One vector is turned by the same rotation once a step. Each row is the vector after some number of steps, and that number follows the row.
The counts run from 0 to 697.
[135 113 163 118 177 149 137 143  95 163 150 138  91 136 169 149 141 138
 106 126 132 133 159 123 171 121  99 171 113 112 190 171 117 126] : 387
[139 173 167 130 123 128 143 185 163  50 144 106 122 109  82 102 121 107
 136 132 111 113 138 117 126 144 144 118 106 133 106 108 150 149] : 467
[164 113 122 135 151 157 104 141 140 162 156 110  98 134 143 167 163 148
 120  93 126 167 162 144 173 112 115 137 100 151 124 179 108  95] : 109
[160 146 152 107 138 158 151 159 134  65 117 113 145 113 165 152 121  97
 106 107  81 130 181 130 121 105 120 149  89 137 144 161 141 127] : 136
[142 133 143 154 116 124 143 157 134 153 118 107 100 158  67 138 117 111
 153 136 179 117 116  82 140 100 126 173  87 134 133 115 149 146] : 341
[132 124 147 136 132 114 144 135 114 149 105 109 123 156  76 160 113 102
 139 140 168 129 113  74 150 147 123 196 101 117 148 100 168 162] : 342
[151 123 130 124 131 131 122 163 119 144 102 102 118 119  93 147 107 131
 117 120 163  60 114 112 165  66 105 177  88 141 128 156 122 134] : 61
[110 130 142 102 170  84  95  99 105 172 140 136 103 120 168 106 144 118
 130 145 153 118  82 103 121 144  83 182 109 140 100 142 140 121] : 5
[128 116 140  79 112 122 126 132 103 148 142 110 110 174  97 156 119 131
 150 154 153 130 118  96 133 103  84 197  50 143 115 114 108 141] : 65
[123 155 147 108 134 118 121 148 139  65 160 125 120 146 125  95 107 152
 128 117  99 145 146 134  89 137 116 110  62 159  97  74 120 152] : 191
[127 137 128  91 134 102 101 125 164  47 142 110 127 134 126 109 147 109
 143 148 116 148 137 103 111 185 107  75  84 154  96  93 136 114] : 471
[151 124 108 123 146  86 131 110  99 130 116 167 156 122 156 159 120 129
 171 128 141 149  69 143 124 169 127 165 135 136  87  68 157 135] : 294
[137 143 149  81 122 135 164 172 125  92 114 105  95 148 106 182  91 104
 159 145 146 135 104 143 131 175 113 115 101 125 135 112 193 129] : 407
[113 146 128  78 169 112 110 110  88 125 151 112  90 113 163 138 122 136
  76  93 105 150 135 124 133 169  99 119  92 140 139 175 151 116] : 448
[127  86 134 126 157 112 169 153 124 144 131 143 118 138 171 177 138  79
 148 141 170 139  91  80 162 129 120 160 139 147 143 132 168  77] : 347
[114 157 170 122 114 111 152 132 113  62 159 136 150 123 112 120 124 107
 145 131 100 174 153 106 114 189 145 120 107 133 114  81 148 144] : 469
[112 146 118 106 178 115 120 161 101 138 133 114 116 110 133 132 127 109
  51  84 119 126 128 108 173 160 156 102 145 155 138 145 161 109] : 172
[142 102 143  68 134 167 145 101 114  98 118 141 136 147 136 192 124  95
 143 118  88 157 146 149 137 182 128  81 119 130 110 114 145 146] : 420
[128 150 106 168 193 115  73 157  99 139 139 122 111  83 129  89 171 158
 139 113 129 185 119 119 125 147 157 124 148 138 136 120  88 115] : 223
[147 137 181 117 147 107  89 105 101 175 108 133 149 124  90 109  99 110
 126 130 176  83 104 112 115 106  82 163 124 131 108  97 169 137] : 1
[131  97 107 120 143 115 111 139 151 175 129 126 117 152 172 151 134 125
 128 131 156 138  88  91 149  87 101 150 102 190 115 114 150  97] : 625
[122  82 145 125 105 150 154 131 154 137 116 130 127 165 124 166 137  93
 197 133 136 138 112  95 145 135 118 139  77 160  78  98 119 135] : 356
[138 105 166 121 130 141 147 141  92 142 169 128  85 145  75 161  96 139
 179 117 129 175 116 146 139 124  88 148  79 133 131 147 124 170] : 393
[145 118 170 157 140 125 161  70 113 122 110 157 154 162 124 139 151 105
 165 163 144 153 160 130  97 105 117 160 144 109 104  99 132 163] : 595
[148 112 124  90 175 142 149 142 117 175 159 149 120 165 145 189 138 136
 105 112 134 145 165 146 181 156 117 143 137 120 135 159 143 114] : 107
[143 113 120 122 131  87 109 114 136  94 125 134 138 112 130 128 127 113
 193 153 162 122  63 113 108 130  84 147  96 137  97 100 137 139] : 16
[129 158 125 128 208 114 109 154 134 145 152 153  93 152 124  78 144 125
 139 124 162 138 130 124 109 177 125  94 149 120 105 114 143  69] : 220
[112 128 139 109 139 123  94 122 155 118 141 113 100 118 118 153 157 151
 127  87 143 130 163 177 164 150  86  54 116 139 107 142 160 133] : 434
[129 101 114 178 149  71 142  86 109 169 120 158 126 149 145 169 136 133
 156 128 169 174 122 122 151 164 110 150 137 132 142 103 168 125] : 611
[118 101 131 134 133 117 131 143 111 165 105 119 135 117 188 160 147 105
  95 124 126 129 109  97 188 101 130 181 141 172 166 111 157 113] : 627
[133  95 149 163 122 160 129  99 119 135  84 111 104 134  89 146 138 113
 147 121 153 150 155 109 127 101  95 113  68 133 136 155 117 187] : 657
[140 101 149 131 140 135 165 173 148  95  89 135 125 124 190 161 152  94
 169 139 132  97 143 144 175 147 106 131 105 110 153 152 131  88] : 83
[143 105 133 115 106 151 155 151  94 144 118 123 133 143 128 200  72 139
 158  82 122 161 100 136 131 158 122 132  55 154 107 101 150 140] : 684
[124 161 145 161 118 128 129 162 131  79  88  95 119  94 169 102 153  96
  99 102 113 136 172 100 104 153 164  84 113 126 102 151 131 128] : 477
[133 110 108 131 127 123 109 157  90 151 113 102 131 108 131 160 138 130
 143  85 148 105 108 107 162  70 118 172  80 144 126 181  98 122] : 60
[120 127 124  75 124 116 150 130 102  67 162 108 118 130 110 196 102 127
 140 106 108 149 126 166 141 121  95 132 110 159 126 113 167 145] : 129
[170 121 116 161 177 115 136 151  89 134  84 124 126 108 138 161 115 110
 125 126 155 119  99  88 140 120 120 193 112 117 159 180 125 159] : 338
[145  99 156 147 124 155 130 176 131 153  68 113 122 113 155 160 127  79
 155 120 132 115  94  74 163 122 154 165  97 156 127 147 125 120] : 351
[ 96 168 124 146 170 102 110 132 122 127 130 147 116 101 174 101 209 161
 134 149 152 118 150 151 107 106 121 142 149  96 139  90 131 132] : 260
[114 130 110  78 167 105 121 134 117 137 169 140 109 130 146 182 129 145
 120 110  97 148 141 143 179 183 106 173  86 141 136 148 146 122] : 119
[ 65 134 164  94 121  98 145 139 128  73 135 135 127 133 145  92 121 127
 126 102 117 134 158 125 117 147 116  69 102 148 118  59 151 100] : 193
[154  96 156 145 137 133 134  81 116 120 123 156 168 128 110 160 146 126
 129 132 139 112 154 129 116  62  98 168 123 133 102  88 100 184] : 316
[ 95 145  98 140 185  96 139 100  91 134 132 146 125 106 124 138 177 133
 154 130 173 138 116 135 106  89 108 135 184  90 110 138 161 113] : 271
[101  72 138  92 130 118 149 101 145 132 118 158 140 153 176 139 120 104
 160 138 110 122 114 101 160 139  99 171  67 155 103 100 130 144] : 635
